(in the rows, 128 means zero)
Rotation paths and how fast each direction turns (degrees per step):
Each turn is a multiple of 5 degrees from 10 to 175, or 0.
Each row of a path follows its step; steps can be skipped.

step 0: [126 133 127 129 116 131 126 124 118 132 116 119 115 130 116 128 127 122
 129 127 133 130 127 125 124 120 132]
step 1: [129 123 136 134 128 123 123 129 140 122 128 119 132 126 119 131 116 130
 135 129 132 126 139 128 125 140 126]
step 2: [125 130 129 134 139 129 115 124 129 131 131 138 126 128 134 118 129 129
 115 139 131 123 126 124 126 134 130]
step 3: [124 123 133 128 133 128 125 131 117 126 120 128 134 134 118 133 136 128
 128 121 116 126 119 124 130 120 137]
step 4: [123 129 134 119 128 128 135 123 138 133 119 134 140 131 131 130 122 130
 132 123 127 133 137 133 118 127 123]
step 5: [132 123 117 121 130 122 129 125 125 134 126 134 130 121 133 118 131 124
 134 143 132 128 129 132 140 132 131]
step 6: [136 124 130 134 115 140 123 128 120 131 125 123 131 137 123 135 132 118
 124 128 135 130 123 131 132 125 124]
step 7: [123 124 133 133 120 135 126 117 131 121 134 128 126 125 126 124 122 133
 142 122 129 122 138 128 120 130 130]
step 8: [130 133 122 131 126 118 123 135 126 132 131 140 125 128 124 118 115 125
 119 135 127 121 128 120 123 134 133]
step 9: [130 118 134 128 132 130 125 131 123 117 114 127 130 130 126 137 133 133
 116 127 122 123 127 121 136 131 123]
step 10: [125 131 129 120 138 134 120 117 128 137 121 129 127 120 129 130 127 131
 133 120 125 134 133 126 116 119 124]
Speeds:
[129 126 127 126 130 130 130 127 128 130 129 128 124 134 126 128 131 127
 125 131 127 125 128 126 131 128 126]  115
[129 126 127 127 132 131 128 126 130 126 127 128 127 130 132 130 126 128
 130 128 128 125 129 131 124 129 126]  130

step 0: [132 129 128 132 133 130 124 120 127 121 127 133 133 119 136 119 122 131
 128 121 128 123 133 125 133 127 119]
step 1: [130 135 122 132 127 130 117 131 126 129 122 130 128 132 129 120 120 131
 122 134 133 136 131 128 130 117 130]
step 2: [129 124 119 122 136 127 128 127 127 136 131 125 115 123 127 130 129 131
 119 133 129 134 127 133 132 126 126]
step 3: [130 124 122 120 130 130 140 128 124 127 136 131 133 127 130 128 127 125
 125 131 127 138 136 120 128 137 129]
step 4: [127 126 128 132 129 125 133 134 124 120 132 134 133 132 115 128 136 124
 124 127 139 130 128 126 124 124 133]
step 5: [134 127 128 137 129 122 132 124 126 132 131 130 128 119 123 136 138 130
 133 127 124 121 133 128 125 118 125]
step 6: [134 135 130 130 132 130 128 141 131 130 128 130 134 127 131 126 123 133
 130 121 117 124 134 124 126 126 120]
step 7: [126 124 130 131 130 128 116 140 126 128 125 132 123 126 131 126 126 136
 127 129 126 130 119 120 132 124 135]
step 8: [121 122 132 121 131 125 124 124 128 132 127 129 125 115 130 135 119 125
 120 136 124 126 130 126 127 126 133]
step 9: [122 123 123 126 136 128 128 121 132 120 125 129 138 128 123 129 121 129
 122 121 129 132 134 125 133 135 125]
step 10: [123 127 124 132 124 118 126 124 128 119 124 129 132 130 128 122 137 132
 124 134 134 136 133 128 129 120 124]
Speeds:
[132 126 126 126 127 128 128 129 126 127 125 130 129 128 128 126 128 129
 132 128 128 123 126 129 125 125 125]  60
[128 125 124 126 131 125 126 128 127 128 128 125 130 130 127 127 125 127
 127 134 128 127 128 129 130 130 129]  55

step 0: [129 126 131 128 123 122 130 131 131 124 125 123 124 115 127 128 115 126
 123 121 133 116 133 126 133 129 125]
step 1: [135 126 133 127 122 137 127 120 135 136 133 133 135 126 129 119 137 127
 131 133 132 129 119 126 131 130 125]
step 2: [120 126 121 132 129 130 126 126 121 124 136 133 126 130 124 134 126 131
 123 118 133 117 136 121 122 129 130]
step 3: [127 122 132 130 125 124 127 126 133 131 123 126 121 130 137 121 128 111
 120 133 122 131 122 121 130 126 127]
step 4: [128 131 126 132 138 134 132 120 124 118 136 124 133 124 121 132 129 124
 132 137 133 122 129 132 132 135 128]
step 5: [117 129 130 125 128 123 126 126 127 123 122 132 129 131 134 120 139 134
 124 127 117 130 126 123 117 125 131]
step 6: [130 135 131 135 124 128 129 131 126 126 133 117 115 124 130 138 130 122
 130 130 127 130 137 133 135 127 129]
step 7: [131 130 124 122 131 131 129 132 122 128 123 132 133 135 122 120 133 126
 136 135 124 137 124 130 121 136 117]
step 8: [125 131 126 124 134 122 121 133 123 125 124 123 124 121 128 135 124 135
 131 118 122 117 127 132 132 120 130]
step 9: [133 128 131 135 113 128 125 125 136 131 123 130 128 125 133 121 125 130
 137 130 126 137 126 135 130 132 123]
step 10: [131 133 120 130 134 140 122 131 120 136 132 132 133 135 122 139 127 134
 132 123 131 125 127 126 131 130 133]
Speeds:
[126 131 128 130 126 132 126 130 126 127 128 126 127 129 128 123 127 129
 128 130 125 124 129 126 130 129 127]  0
[130 126 123 129 128 130 128 129 127 129 128 128 132 129 129 126 131 127
 132 131 130 126 131 130 125 128 130]  130

step 0: [136 125 134 124 122 131 119 124 133 134 131 129 126 121 125 124 136 127
 121 124 123 133 131 129 129 131 124]
step 1: [138 130 135 126 129 132 126 129 129 128 129 137 130 126 128 129 129 126
 117 130 128 121 121 126 129 129 116]
step 2: [123 133 133 135 130 133 126 129 126 133 130 134 133 130 128 131 134 124
 128 134 131 117 122 125 139 130 127]
step 3: [121 119 124 139 121 134 119 129 131 126 130 126 133 133 130 126 132 124
 129 133 131 128 124 125 133 129 129]
step 4: [131 118 125 124 132 125 123 128 135 120 137 126 132 133 128 125 130 126
 132 135 125 130 120 122 125 130 133]
step 5: [129 123 130 121 134 129 131 128 135 136 139 129 123 129 137 125 130 118
 131 129 119 128 130 127 127 125 133]
step 6: [123 122 132 127 131 131 126 121 130 135 133 128 115 128 127 126 120 122
 120 129 125 128 131 125 128 125 119]
step 7: [123 124 134 119 129 125 120 129 120 136 127 130 125 126 118 126 129 129
 120 133 132 123 127 123 127 132 126]
step 8: [127 125 131 130 125 126 124 135 127 136 123 138 132 135 128 122 134 124
 119 125 134 126 125 128 125 129 133]
step 9: [131 133 134 138 132 128 122 122 135 128 128 133 129 141 125 125 134 127
 125 124 129 134 124 124 129 131 130]
step 10: [131 131 132 131 128 134 115 128 132 127 131 124 126 126 130 127 140 129
 132 127 117 129 124 125 126 132 125]
Speeds:
[127 131 125 128 129 126 126 126 125 132 127 127 125 130 128 127 129 129
 125 125 128 129 128 125 122 129 129]  35
[127 125 126 130 123 131 128 131 129 130 126 129 128 127 133 127 129 126
 126 125 127 129 130 131 127 126 127]  140
[127 126 128 130 128 128 128 127 129 128 126 131 129 126 131 128 126 131
 131 130 123 129 129 123 126 128 130]  55

step 0: [132 126 125 136 118 135 132 134 131 127 117 133 120 127 118 126 129 132
 122 124 130 122 136 131 135 131 129]
step 1: [123 124 130 127 124 134 140 130 132 123 124 138 127 131 125 124 132 129
 129 120 129 121 138 135 129 131 141]
step 2: [126 124 125 131 119 133 137 126 136 125 126 130 121 131 115 124 130 130
 122 124 129 132 134 126 140 130 134]
step 3: [126 118 126 129 125 133 141 127 134 119 132 129 132 131 125 123 124 121
 127 118 132 124 136 133 135 129 134]
step 4: [126 120 121 133 122 139 132 133 131 127 129 123 128 122 119 130 127 125
 123 127 129 129 135 130 143 126 134]
step 5: [134 118 127 131 122 138 135 136 129 120 123 125 126 128 126 130 125 122
 130 117 134 122 132 136 130 124 134]
step 6: [127 129 126 132 117 139 135 135 131 128 128 124 123 123 124 130 134 133
 130 124 126 129 134 134 134 122 141]
step 7: [132 124 127 132 116 131 140 133 130 120 124 124 121 133 122 122 123 130
 132 118 128 127 129 131 127 129 136]
step 8: [123 122 122 128 119 133 137 132 132 124 134 128 129 128 122 119 130 129
 131 125 118 131 135 129 131 125 140]
step 9: [128 115 120 127 125 132 136 133 130 119 123 123 122 132 118 124 121 123
 128 124 125 132 125 126 132 128 135]
step 10: [125 116 125 127 128 138 134 132 133 123 132 124 130 128 128 127 133 121
 133 123 124 131 132 129 132 115 137]
Speeds:
[132 125 130 129 128 127 128 127 130 126 128 130 129 130 131 125 129 126
 129 125 129 125 129 129 124 125 125]  160
[127 128 128 126 128 126 130 128 128 129 127 132 125 130 126 123 128 131
 128 128 124 129 129 125 125 131 130]  55

step 0: [126 122 120 126 132 124 119 126 124 134 134 129 124 125 132 136 134 131
 119 129 125 127 127 120 128 131 131]
step 1: [126 124 131 126 133 125 118 124 122 125 123 131 127 132 130 125 119 126
 124 138 123 122 127 127 130 138 128]
step 2: [133 141 136 123 127 125 134 129 124 121 126 130 126 123 126 129 120 121
 127 125 123 123 126 129 131 135 131]
step 3: [131 137 129 117 125 128 128 134 130 128 126 130 132 128 130 131 125 136
 127 120 136 138 132 130 130 129 131]
step 4: [130 121 126 126 124 130 126 121 140 129 128 130 131 127 126 118 127 133
 132 127 133 137 127 136 129 131 123]
step 5: [127 129 131 142 127 125 133 124 134 129 123 128 132 118 122 122 134 130
 135 132 129 127 128 124 128 123 123]
step 6: [122 121 128 135 124 125 129 137 121 129 131 123 127 126 127 132 126 127
 134 128 135 126 133 125 125 115 131]
step 7: [126 119 124 131 127 138 127 129 127 124 138 130 117 138 131 133 128 125
 128 129 126 132 125 122 126 126 129]
step 8: [129 130 125 129 125 135 124 119 123 132 125 132 126 129 128 135 135 123
 118 134 116 124 133 127 128 132 126]
step 9: [127 134 127 128 132 113 125 124 118 127 128 129 129 132 133 127 126 127
 121 124 126 121 134 134 125 133 128]
step 10: [131 135 135 126 129 123 129 134 134 125 124 125 127 137 136 122 122 124
 124 128 130 132 124 130 129 133 137]
Speeds:
[128 130 121 128 127 127 128 131 127 127 128 131 132 125 127 128 127 128
 124 129 130 127 128 127 126 126 128]  125
[124 125 128 129 127 129 126 132 125 129 128 128 125 125 126 124 131 128
 127 127 128 128 125 125 129 129 128]  55

step 0: [134 125 129 128 134 125 144 132 132 125 126 128 130 127 133 119 127 121
 131 132 131 130 135 137 136 129 121]
step 1: [130 137 129 133 129 129 130 132 132 127 123 128 130 135 127 123 126 123
 139 140 121 125 135 129 121 135 134]
step 2: [137 132 120 126 132 124 131 133 136 130 130 131 130 130 136 132 127 122
 126 133 131 138 132 133 135 140 123]
step 3: [133 132 131 128 123 133 130 129 123 126 123 130 133 123 130 118 122 126
 140 138 127 125 137 130 135 133 122]
step 4: [128 137 125 125 129 125 127 133 129 135 128 128 137 139 128 134 135 122
 137 133 128 131 129 137 126 137 123]
step 5: [128 133 126 122 133 132 128 124 125 126 129 132 132 123 143 126 125 124
 131 130 129 129 134 129 138 142 129]
step 6: [137 138 127 127 120 132 127 126 117 136 119 126 133 132 127 131 121 122
 135 130 128 128 127 139 128 130 126]
step 7: [125 126 128 124 132 128 124 124 120 127 129 122 134 135 134 127 139 126
 126 133 129 130 132 138 133 141 126]
step 8: [124 142 130 130 135 140 127 127 120 128 121 129 123 130 137 130 119 124
 130 125 127 126 129 135 131 131 126]
step 9: [132 124 126 127 128 125 126 124 117 133 124 125 133 134 133 129 129 116
 124 132 128 131 127 142 131 127 137]
step 10: [124 137 130 133 131 131 120 128 119 128 127 123 120 134 134 119 130 131
 120 134 128 125 132 132 132 138 126]
Speeds:
[128 129 127 125 131 134 126 128 132 127 129 132 127 129 129 131 127 129
 124 127 128 129 131 127 129 129 127]  125
[131 127 129 124 128 128 127 129 127 128 126 127 128 129 129 126 126 125
 130 124 127 128 132 127 128 122 127]  130
[127 132 128 129 127 132 130 124 126 125 130 130 125 126 127 125 125 129
 131 129 130 127 128 129 125 126 128]  145

step 0: [123 120 123 121 127 128 128 125 133 123 133 133 139 124 123 122 128 134
 126 130 127 136 123 131 136 124 143]
step 1: [119 125 132 127 129 127 130 131 135 140 136 132 135 126 134 122 124 136
 128 131 136 133 132 125 119 137 128]
step 2: [133 125 132 124 133 130 124 135 133 128 137 138 128 123 137 132 130 127
 126 115 130 125 132 136 130 126 137]
step 3: [129 124 134 121 132 138 129 129 131 125 135 130 134 124 119 126 117 126
 136 133 120 131 138 133 129 134 133]
step 4: [132 136 133 129 132 137 124 126 128 141 136 123 138 124 127 130 129 133
 117 128 133 126 127 132 134 136 126]
step 5: [138 136 130 123 135 128 137 126 128 123 134 138 133 129 125 132 122 128
 130 122 137 139 122 131 130 126 132]
step 6: [127 135 131 123 127 132 127 129 134 140 125 123 130 133 127 126 128 127
 131 124 122 147 134 129 128 130 134]
step 7: [123 134 114 126 134 133 126 121 127 134 140 131 135 123 126 133 136 125
 125 122 131 130 133 128 126 125 134]
step 8: [128 120 132 117 125 131 135 135 127 131 131 134 137 127 119 138 130 131
 127 126 128 135 124 121 119 129 134]
step 9: [130 116 127 129 126 132 125 126 135 132 135 123 135 125 133 126 136 133
 132 118 128 138 126 135 130 136 125]
step 10: [129 123 116 125 132 129 134 130 133 130 129 131 130 114 126 127 118 132
 125 124 136 128 133 126 134 132 139]
Speeds:
[130 128 133 126 127 129 128 126 126 128 130 128 126 127 130 128 125 124
 127 131 131 127 131 131 131 129 127]  40
[128 130 128 132 125 127 127 126 127 131 129 133 128 125 129 128 131 127
 127 125 125 127 127 131 131 129 126]  145
[126 126 133 130 125 129 132 125 130 125 127 129 126 129 123 129 127 128
 128 127 126 129 128 128 128 126 131]  135
[129 126 126 127 129 128 124 126 133 126 126 126 126 127 128 127 127 125
 131 127 123 131 129 129 132 129 129]  110

step 0: [124 138 127 123 121 135 125 132 132 133 132 124 124 135 131 129 127 138
 124 127 132 138 131 138 130 126 137]
step 1: [136 125 124 114 126 119 125 126 115 132 127 134 123 130 128 127 133 124
 131 129 131 130 127 122 128 137 133]
step 2: [125 134 129 132 140 118 124 117 129 125 130 127 128 117 131 130 121 126
 124 119 135 123 126 125 128 130 124]
step 3: [120 132 136 132 124 134 124 128 131 127 125 129 132 128 138 132 140 130
 128 138 129 121 133 137 130 131 119]
step 4: [137 122 117 128 127 129 135 126 136 126 129 132 132 129 125 125 138 120
 131 136 131 131 123 134 124 122 134]
step 5: [130 130 125 129 125 128 128 128 136 132 121 124 120 131 120 134 117 131
 117 122 137 134 129 131 125 133 134]
step 6: [131 125 129 129 122 126 125 128 117 134 120 126 122 123 127 124 137 133
 130 121 121 120 134 124 125 139 127]
step 7: [129 131 126 129 135 124 131 118 130 125 141 123 133 122 130 130 130 132
 139 119 125 121 130 132 126 119 132]
step 8: [122 131 136 118 127 133 127 128 134 129 126 126 130 138 135 136 122 126
 136 136 130 128 128 140 131 133 130]
step 9: [129 119 124 123 129 127 131 126 128 132 115 131 126 118 126 120 131 118
 128 136 127 131 118 126 132 131 133]
step 10: [120 128 122 134 127 129 123 123 135 127 129 120 124 119 127 132 127 133
 115 121 133 132 135 121 132 122 131]
Speeds:
[130 129 124 129 126 132 128 130 126 128 128 128 130 128 126 129 127 129
 126 125 124 129 130 129 123 129 130]  60
[131 125 126 128 131 128 129 126 125 130 130 125 129 126 126 125 129 124
 128 126 128 131 127 131 128 125 125]  140

step 0: [137 126 134 123 131 120 124 127 132 132 126 118 126 126 128 140 124 124
 130 124 120 127 131 138 124 130 131]
step 1: [124 131 123 134 126 137 131 126 120 130 125 139 138 132 126 129 121 122
 131 128 128 138 126 128 135 130 128]
step 2: [130 124 132 124 122 126 125 131 137 118 126 128 126 127 131 119 129 135
 130 121 128 123 113 133 127 124 126]
step 3: [127 122 123 131 129 120 124 121 125 139 130 122 131 122 127 125 134 127
 128 132 120 132 133 130 132 131 139]
step 4: [125 127 132 136 136 125 131 130 123 113 128 131 129 137 131 124 123 121
 129 126 131 135 129 123 122 126 125]
step 5: [135 134 126 123 126 125 117 135 132 130 129 132 127 121 136 127 126 133
 134 125 128 120 133 131 137 121 130]
step 6: [127 129 122 118 135 130 133 118 120 127 134 124 136 133 120 127 126 136
 127 128 128 133 126 126 126 131 137]
step 7: [136 136 126 135 123 122 127 127 137 124 122 131 128 126 133 123 133 126
 125 128 133 133 128 122 118 132 120]
step 8: [120 135 127 122 135 130 124 139 129 133 129 124 126 134 129 130 139 130
 124 129 118 126 130 132 134 124 132]
step 9: [123 125 128 133 128 128 137 133 128 129 139 129 126 124 118 124 120 134
 135 127 137 131 132 122 123 133 130]
step 10: [138 129 131 128 132 123 132 125 126 130 129 132 128 125 136 132 139 130
 124 135 132 122 124 128 128 118 118]
Speeds:
[129 128 132 128 128 124 126 127 129 130 129 129 127 131 128 126 127 127
 126 124 132 127 125 125 130 130 124]  140

step 0: [128 119 132 124 134 137 129 126 130 125 130 126 119 132 127 132 120 135
 126 125 134 129 126 132 120 133 124]
step 1: [127 134 132 117 127 125 126 124 126 120 131 127 123 130 125 127 124 134
 129 128 116 127 134 129 123 126 134]
step 2: [131 118 129 130 127 129 130 128 128 124 122 132 128 127 126 130 130 133
 130 132 113 130 134 120 135 135 124]
step 3: [132 125 126 135 127 134 135 132 126 128 127 126 125 129 135 133 120 133
 122 134 129 133 133 133 118 134 126]
step 4: [132 130 127 125 125 128 120 128 127 119 132 132 124 126 119 124 124 128
 122 124 125 128 134 133 118 126 122]
step 5: [126 128 144 128 119 133 130 131 134 125 122 131 130 129 121 127 127 134
 125 130 120 125 129 124 130 128 129]
step 6: [125 125 129 137 133 136 134 128 121 127 129 126 130 124 132 124 125 130
 119 136 119 133 131 135 131 127 129]
step 7: [133 121 127 126 133 135 129 118 131 124 131 129 131 132 121 124 129 127
 121 130 132 132 128 131 118 132 123]
step 8: [118 131 137 123 120 131 126 120 135 123 132 127 126 131 130 129 126 137
 126 123 123 127 131 127 124 127 127]
step 9: [128 119 134 130 133 133 124 127 125 126 134 128 126 124 129 127 124 129
 131 131 113 122 131 127 134 131 132]
step 10: [131 122 127 130 127 132 137 122 126 128 124 127 126 135 127 129 128 125
 127 133 123 132 129 133 119 142 131]
Speeds:
[129 127 128 126 123 128 126 126 129 127 131 130 126 129 129 129 124 128
 127 126 132 125 126 129 128 125 126]  95

step 0: [134 126 122 129 132 129 120 123 127 132 126 127 140 127 134 117 131 139
 125 127 125 132 127 130 122 129 126]
step 1: [131 141 126 129 131 121 118 132 132 127 123 134 134 126 131 119 122 127
 127 129 130 133 121 135 126 133 124]
step 2: [122 134 129 134 125 122 127 129 135 128 131 129 130 124 133 122 130 131
 139 135 127 120 121 136 136 128 127]
step 3: [130 125 125 139 124 129 135 130 132 133 133 136 132 127 127 118 132 139
 131 127 124 128 127 124 133 136 128]
step 4: [123 134 121 126 136 122 129 125 120 132 129 136 127 134 129 118 128 134
 126 124 130 127 131 125 129 139 119]
step 5: [118 125 125 126 132 117 119 120 127 130 127 126 133 134 127 125 128 135
 132 131 123 133 128 136 130 132 124]
step 6: [127 128 125 139 119 126 122 130 126 128 126 126 139 127 134 120 124 137
 128 131 123 132 130 136 122 129 128]
step 7: [128 146 126 132 131 126 126 137 129 128 133 131 134 120 133 124 128 135
 127 126 129 130 128 133 128 132 126]
step 8: [116 133 131 126 129 125 129 129 132 127 128 132 134 124 135 123 131 131
 138 128 130 129 121 127 140 138 130]
step 9: [127 123 121 137 128 130 127 122 126 132 128 130 133 132 133 119 134 135
 127 133 126 121 124 126 135 140 131]
step 10: [127 131 116 135 133 125 127 129 130 131 125 134 128 137 128 125 125 132
 121 127 125 132 129 133 128 138 116]
Speeds:
[131 132 127 127 126 129 129 126 128 129 129 129 128 127 128 130 126 129
 125 126 133 130 129 127 129 129 123]  115
[128 131 128 130 131 127 127 133 126 127 128 129 126 129 126 125 130 124
 124 126 130 128 129 129 125 130 128]  120
